Seg: [-17  72 -45   2  39  31  20 -70 -54  -6  -7  60 -70  -7  88 -73 -11  73
   4  -7 -36 -22  55   1 -63 -76 -69  11   7  73  78  30  -5]
meb: [-59 -11 -36  46  62 -65  76  57 -16  48  68 -60   3 -46   7  27 -63  -5
  77  81 -57 -67 -64  56  21  52  27  66 -61  22 -21  63  65]
nunup: [-36  -7   2  60 -22  39  88   1 -69 -45 -70 -70  -7  55 -54  73  -6 -76
  31  30  20  11 -17  -5  78 -11 -73   7  72 -63  73  -6   4]
again meb:  => [27]
perm: [ -5  30  78  73   7  11 -69 -76 -63   1  55 -22 -36  -7   4  73 -11 -73
  88  -7 -70  60  -7  -6 -54 -70  20  31  39   2 -45  72 -17] => Seg

dede: [-23  61  13 -30 -13  10 -18 -56   4   0 -32  26   4 -10 -37 -30   1  35
 -16  -7 -48   5  29  10  42 -35  24 -19 -10  10  17  24   0 -83 -14 -13
 -36 -26  41  31 -44 -65  55  50   0  -5 -43 -21 -40  31 -30 -41]
Betaf: [ 41 -36   4  35  -7  31  10  26 -30   5  55 -35   0  13 -43  10 -32  24
   0 -23 -26  -5 -10   0  61 -13  42  29  17 -19  49 -10 -44 -16 -56 -30
 -13  24 -83 -30 -65   4 -41  31 -18   1 -21 -40 -13 -37 -48  10]
bukun: [ 31 -19 -56 -30 -30   0   5 -36 -43   0 -30 -65 -41  55   1 -35 -26 -48
  17   4  24 -13 -10 -13 -13 -40 -44 -13  29 -83   4 -21  10  41  26 -13
  10 -18 -32  -5  -7  31  50   0 -10  10 -37  35  42  13  61  24]
perm: [ 10 -13 -23 -13 -44 -83  35 -30 -30  41  31  50  42 -40  -5  10  10   0
   4  17 -18  -7 -30 -10   4  24  24 -36   1   0 -16 -32  13 -41 -48  29
 -37 -43   0  31 -35 -19  55   5  26 -21 -56  61 -26 -65 -14 -10] => dede
perm: [-41 -30  31 -40 -21 -43  -5   0  50  55 -65 -44  31  41 -26 -36 -13 -14
 -83   0  24  17  10 -10 -19  24 -35  42  10  29   5 -48  -7 -16  35   1
 -30 -37 -10   4  26 -32   0   4 -56 -18  10 -13 -30  13  61 -23] => dede
perm: [  5 -41 -56 -13 -43  31  55  13   4  61   0 -18 -13 -30  42 -13 -35 -10
 -65   0  41 -13  -5 -21  29  31   1 -36 -48 -19   4  50  -7  10  26 -10
  35 -83 -26 -32  24 -13 -30 -30 -37  17 -40 -44   0  24  10  10] => bukun
which: [ 41 -36   4  35  -7  31  10  26 -30   5  55 -35   0  13 -43  10 -32  24
   0 -23 -26  -5 -10   0  61 -13  42  29  17 -19  49 -10 -44 -16 -56 -30
 -13  24 -83 -30 -65   4 -41  31 -18   1 -21 -40 -13 -37 -48  10] => Betaf

dede: [-17 -33  -1  67  72]
meb: [-11  73  73   1  -8]
Seg: [-11  -8 -10  60  -8]
nunup: [ -1  67 -17  72 -34]
perm: [-34  72 -17  67  -1] => nunup
again Seg:  => [-8]
again meb:  => [73]
perm: [-17 -33  67  -1  72] => dede

dede: [ 38  14 -69   9 -58   2  21  29 -26 -14  42  12 -18   8  17 -57   7   7
  11 -58 -18  14 -52 -14 -11   9  31 -78   7 -65  13  14   0   3  14  -3
  13]
dodaz: [ -6  -6 -21  32 -26 -11  23 -17  42   5   1 -30  16  35  -6 -19  39 -38
  22 -17 -32  15 -21   3   3  24 -19  31 -39 -19  38  41   2 -19  44   6
  28]
nunup: [ 38  14 -69   9 -58   2  21  29 -26 -14  42  12 -18   8  17 -57   7   7
  11 -58 -18  21 -52 -11 -11   9  31 -78   7 -65   2  41   3 -19  44 -11
 -63]
which: [ 38  14 -69   9 -58   2  21  29 -26 -14  42  12 -18   8  17 -57   7   7
  11 -58 -18  21 -52 -11 -11   9  31 -78   7 -65   2  41   3 -19  44 -11
 -63] => nunup
perm: [ 13  -3  14   3   0  14  13 -65   7 -78  31   9 -11 -14 -52  14 -18 -58
  11   7   7 -57  17   8 -18  12  42 -14 -26  29  21   2 -58   9 -69  14
  38] => dede
perm: [-38  -6  35  15 -19   5 -30  -6  24  -6 -19   2  31 -19  38 -26   6  42
 -21 -32  23 -39 -21  16 -11  32   3 -17  44   3  39  22  41   1  28 -17
 -19] => dodaz
rest: [ 41   2 -19  44] => [ 6 28]

Lezag: [-77  77  27 -86 -77]
damu: [ 23 -16  67  74 -18]
Seg: [23 23 67 23 23]
again Seg:  => [23]
again Lezag:  => [-77]
which: [23 23 67 23 23] => Seg
perm: [-16  67  74 -18  23] => damu
which: [ 23 -16  67  74 -18] => damu

dede: [-59  69  45  -8]
bukun: [-45  43  68 -56]
Betaf: [ 79  79 -40  79]
Lezag: [-59  69  46  -8]
meb: [-25  85  58 -46]
pover: [-79  80  63  37]
damu: [-25  85  45  -7]
rest: [-45  43] => [ 68 -56]
rest: [85 58] => [-46]
again Betaf:  => [79]
rest: [-79  80] => [63 37]
rest: [69 46] => [-8]

damu: [-37 -26   2  -4 -23  -5   4 -27 -17  38   2  23  14  31  18  20   2   7]
pegu: [-17   2  20   4  38  -5  14 -24  -4   7 -27  18   2 -26   2  23  31 -37]
pover: [ 14  38 -27  -4 -26 -18   4 -37   2   2  31 -24  20  -5   7  23   2  18]
perm: [  2  23  31 -37 -17   2  20   4  38  -5  14 -24  -4   7 -27  18   2 -26] => pegu
rest: [ 2 23 14] => [31 18 20  2  7]
again pegu:  => [2]
again damu:  => [2]
perm: [ 18   2 -26   2  23  31 -37 -17   2  20   4  38  -5  14 -24  -4   7 -27] => pegu
perm: [-26  23  -4  14 -37  18  -5   2 -17   2  20 -27   7 -24   2  38   4  31] => pegu

bukun: [-49 -49 -11 -16  -3 -64 -29 -20 -19 -47  -8 -37  -6 -21 -27 -37 -16 -34
 -32 -51 -28 -11 -37 -64 -33 -30  -8 -49  -7 -35 -30 -11 -37 -25 -12 -11
 -51 -40 -62]
Seg: [-17  -8  -7 -28 -61 -48 -56 -25 -10 -25  -4 -32 -23 -13 -17 -49 -60 -40
 -26 -26 -18 -16 -49 -37 -29 -17 -40 -56 -20 -28 -19 -22 -24 -22 -49 -36
 -24 -15 -16]
dodaz: [-16 -56  -7 -13  -4 -61 -32 -17  -8 -20 -23 -49 -22 -17 -36 -10 -22 -37
 -56 -49 -29 -24 -49 -60 -28 -26 -40 -16 -17 -25 -19 -28 -15 -18 -24 -26
 -40 -25 -47]
meb: [-36 -64 -10   0  -8 -79 -34 -17  -7 -37  -6 -50 -12 -21 -26 -14 -13 -39
 -54 -64 -37  -2 -71 -82 -37 -34  -9 -32 -10 -25 -32 -42 -30 -24   1  17
  57   6 -75]
rest: [-32 -17] => [ -8 -20 -23 -49 -22 -17 -36 -10 -22 -37 -56 -49 -29 -24 -49 -60 -28 -26
 -40 -16 -17 -25 -19 -28 -15 -18 -24 -26 -40 -25 -47]
which: [-49 -49 -11 -16  -3 -64 -29 -20 -19 -47  -8 -37  -6 -21 -27 -37 -16 -34
 -32 -51 -28 -11 -37 -64 -33 -30  -8 -49  -7 -35 -30 -11 -37 -25 -12 -11
 -51 -40 -62] => bukun
rest: [-49 -36 -24 -15] => [-16]
which: [-36 -64 -10   0  -8 -79 -34 -17  -7 -37  -6 -50 -12 -21 -26 -14 -13 -39
 -54 -64 -37  -2 -71 -82 -37 -34  -9 -32 -10 -25 -32 -42 -30 -24   1  17
  57   6 -75] => meb
rest: [-21 -27] => [-37 -16 -34 -32 -51 -28 -11 -37 -64 -33 -30  -8 -49  -7 -35 -30 -11 -37
 -25 -12 -11 -51 -40 -62]
perm: [ -8 -25 -10  -7 -40 -13 -49 -22 -61 -29 -60 -26 -37 -28 -17 -40 -22  -4
 -23 -56 -49 -28 -17 -16 -26 -25 -56 -24 -36 -15 -20 -19 -47 -49 -16 -24
 -18 -17 -32] => dodaz

Lezag: [-49  70 -49  63  70 -49 -49]
meb: [ 72  27 -60  57 -15  32  61]
saze: [ 57  61 -16 -60  32  27  72]
Betaf: [ 32  57  73 -15  27 -60  61]
which: [ 32  57  73 -15  27 -60  61] => Betaf
which: [ 72  27 -60  57 -15  32  61] => meb
perm: [-60 -15  27  32  57  61  72] => meb
which: [ 57  61 -16 -60  32  27  72] => saze
perm: [ 61  72  27 -60  57 -15  32] => meb
rest: [ 70 -49  63  70 -49] => [-49]

Seg: [ 38  38  -3  -3  74   3 -22   2  38 -19]
nunup: [-25  -7  -3  -3  74   3 -23   2  38  -8]
pover: [-25  -7  -3  -3  74   3 -22   3  38 -19]
perm: [-19  38   3 -22   3  74  -3  -3  -7 -25] => pover
which: [-25  -7  -3  -3  74   3 -22   3  38 -19] => pover
rest: [-22   2] => [ 38 -19]
perm: [-19  38   2 -22   3  74  -3  -3  38  38] => Seg
perm: [ -8  38   2 -23   3  74  -3  -3  -7 -25] => nunup
which: [ 38  38  -3  -3  74   3 -22   2  38 -19] => Seg
rest: [  3 -22   2  38] => [-19]

Betaf: [-32  28   2 -82 -64 -29  17]
pover: [  2 -32 -82  28  16 -29 -64]
pegu: [-30  36   5 -98 -96 -14   2]
damu: [-30  36   5 -98 -96 -40   2]
perm: [-82 -64 -29  17 -32  28   2] => Betaf
rest: [28  2] => [-82 -64 -29  17]

meb: [-82  77 -82 -79]
damu: [-16 -17 -82  77]
bukun: [-79 -84 -83  77]
Betaf: [-21 -18 -21 -21]
perm: [-84 -83 -79  77] => bukun
again meb:  => [-82]
rest: [-82  77 -82] => [-79]
rest: [-21 -18] => [-21 -21]
again Betaf:  => [-21]

Seg: [41 41 22 27]
dodaz: [ 9 41 10 27]
Lezag: [41 41 22 28]
perm: [ 9 10 27 41] => dodaz
which: [ 9 41 10 27] => dodaz
perm: [10  9 27 41] => dodaz
again Seg:  => [41]
again Lezag:  => [41]
rest: [41 10] => [27]

Seg: [ 36  37  35  35  36  47  46 -51 -52 -48]
dede: [-22  65  60  63  35  47  46 -51 -52 -76]
damu: [-43 -38  45 -39  50 -40 -40  54 -41 -42]
meb: [ 66  65  60  63  73  76  64 -78 -76 -76]
Lezag: [-38 -41 -42 -43 -40 -40 -42  45  49  54]
nunup: [ 36  37  35 -62  36  53  47 -62 -60 -62]
dodaz: [ 36  37  35  36  36  36  40 -46 -43 -48]
perm: [-48 -46 -43  35  36  36  36  36  37  40] => dodaz
again meb:  => [-76]
rest: [37 35 35 36] => [ 47  46 -51 -52 -48]
rest: [ 36  47  46 -51 -52] => [-48]
perm: [ 54  49  45 -42 -40 -40 -43 -42 -41 -38] => Lezag
again damu:  => [-40]

bukun: [ 55 -50 -56 -64  26  60 -44  57  33]
saze: [-43 -31  57 -47 -57  37 -32 -47 -30]
pover: [-47 -32 -43  57 -31 -57  37 -46 -30]
Betaf: [-46 -50 -46  70 -46 -46  40 -50 -48]
damu: [ 57 -44  33  38 -64  64  55  34  52]
dodaz: [ 49  28  40 -64  26  59 -37  47  28]
rest: [-32 -47] => [-30]
perm: [ 57 -31 -57  37 -46 -30 -47 -32 -43] => pover
perm: [-30 -47 -32 -43  57 -31 -57  37 -46] => pover
perm: [ 33  57 -44  60  26 -64 -56 -50  55] => bukun
rest: [26 59] => [-37  47  28]
rest: [-50 -46] => [ 70 -46 -46  40 -50 -48]
again saze:  => [-47]

bukun: [ -8  16  -9  -7  16  16  -8  -9 -11  -7  15  15  16  -8  15  15  14  15
  16  16  15  -7  -8  -8  15  17  -8  15  15  16  -7  16  16  -9  14  14]
pover: [-18  24 -19 -16  24  24 -16 -19 -23 -16  22  23  24 -18  22  23  21  23
  25  25  23 -17 -17 -18  23  25 -17 -16  23  25 -16  24  24 -20  22  22]
pegu: [ 49 -32  52  44 -32 -32  46  52  61  45 -30 -30 -32  48 -29 -31 -28 -30
 -32 -32 -31  47  47  48 -30 -33  48  44 -30 -32  44 -32 -32  53 -29 -29]
meb: [ 39 -24  41  35 -24 -23  37  42  49  36 -22 -23 -24  38 -22 -23 -21 -22
 -24 -24 -23  38  38  39 -23 -25  39  36 -22 -24  35 -24 -24  43 -21 -21]
nunup: [11  0 11 10  0  0 10 12 13 10  0  0  0 11  0  0  0  0  0  0  0 11 11 11
  0  0 11 10  0  0 10  0  0 12  0  0]
Lezag: [ 48 -32  51  44 -32 -31  46  52  61  45 -30 -30 -32  47 -29 -30 -28 -30
 -32 -32 -31  47  47  48 -30 -33  49  45 -30 -32  43 -32 -32  53 -29 -29]
saze: [-27  32 -29 -24  32  32 -26 -29 -35 -25  30  30  32 -27  29  31  28  30
  32  32  31 -26 -26 -27  30  33 -27 -25  30  33 -24  32  32 -30  29  29]
dede: [-28 -32 -33  47 -32 -29  52 -32  47  48 -29  45 -30 -32  49 -30  46 -32
 -32  48 -32  44 -32  52  44  48 -30 -32  61 -30 -32  44 -31 -30 -29  53]
Betaf: [ -8  16  -9  -7  16  16  -8  -9 -11  -7  15  15  16  -8  15  15  14  15
  16  16  15  -7  -8  -8  15  16  -8  -7  15  16  -7  16  16  -9  14  14]
dodaz: [ 15  -9  16  15  16  14  16  -8  15  -8  15  -7  15  -9  -7  14  15  -8
  16  16  16  17  16  16  -9  14  -7  -8  15  -8  16  -7  -7  15 -11  -8]
which: [ 48 -32  51  44 -32 -31  46  52  61  45 -30 -30 -32  47 -29 -30 -28 -30
 -32 -32 -31  47  47  48 -30 -33  49  45 -30 -32  43 -32 -32  53 -29 -29] => Lezag
perm: [-29 -29  53 -32 -32  44 -32 -30  44  48 -33 -30  48  47  47 -31 -32 -32
 -30 -28 -31 -29  48 -32 -30 -30  45  61  52  46 -32 -32  44  52 -32  49] => pegu
perm: [-11  -9  -9  -9  -8  -8  -8  -8  -8  -8  -7  -7  -7  -7  -7  14  14  14
  15  15  15  15  15  15  15  15  16  16  16  16  16  16  16  16  16  16] => Betaf
which: [ 15  -9  16  15  16  14  16  -8  15  -8  15  -7  15  -9  -7  14  15  -8
  16  16  16  17  16  16  -9  14  -7  -8  15  -8  16  -7  -7  15 -11  -8] => dodaz
rest: [17 -8 15] => [15 16 -7 16 16 -9 14 14]

nunup: [ 39  20  13  40  20   6  19  11  24 -37]
pegu: [-32 -26 -23  -2 -27 -12 -20 -19 -26  89]
Seg: [ 54 -17 -20  22  18  10  16  12  20 -11]
dede: [ 15  21  24 -49  18  24  12  21  15 -57]
bukun: [ 39  21  16  29  22   8  20  14  23 -57]
saze: [-10 -17 -19  54 -14 -14 -18 -18 -23  74]
pover: [29 18 15 10 29  9 16 13 18 29]
meb: [-57 -28 -19 -59 -28 -14 -28 -17 -30  59]
damu: [ 31  15  11  33  15   7  15   9  17 -21]
Lezag: [ 54 -17 -19  54 -14 -14  -8 -17 -12  66]
dodaz: [ 12  18  22 -46  15  23  10  18  13 -40]
again meb:  => [-28]
again dodaz:  => [18]
rest: [ 54 -17 -19] => [ 54 -14 -14  -8 -17 -12  66]
rest: [40 20] => [  6  19  11  24 -37]
perm: [-19  74 -18 -17 -14 -18  54 -10 -14 -23] => saze

pover: [-16  31 -34  14   1   4   8  -6  -1  -7]
dede: [-17  31 -31   2 -23   3  10  18 -14 -18]
bukun: [-18  25 -18  -2 -13   3   8  -3  -4 -14]
damu: [-24  70 -40  15   4 -20 -11  -7 -14 -21]
nunup: [-21  32 -28 -34 -14   5 -12  -5  15 -23]
dodaz: [-28  32  32  15   5 -23 -12  -5  32 -22]
pegu: [-25  36 -38  17 -23 -22   8 -23 -40   1]
saze: [-28  31 -34  13 -20  -8   9  -5 -17 -13]
rest: [ 31 -34  13] => [-20  -8   9  -5 -17 -13]
rest: [ 3 10 18] => [-14 -18]
perm: [-22  32  -5 -12 -23   5  15  32  32 -28] => dodaz
again dodaz:  => [32]

pover: [  1  27  17  31  31 -46  31  47  17]
damu: [  4  23  20  32  14 -39  -9  42   9]
dodaz: [ -2  24  29  30  25 -45  -9  60  19]
bukun: [-13 -20 -47 -32 -29  76 -20 -84 -31]
rest: [31 31] => [-46  31  47  17]
perm: [ 17  47  31 -46  31  31  17  27   1] => pover
again bukun:  => [-20]
which: [ -2  24  29  30  25 -45  -9  60  19] => dodaz
which: [  4  23  20  32  14 -39  -9  42   9] => damu
rest: [-2 24] => [ 29  30  25 -45  -9  60  19]

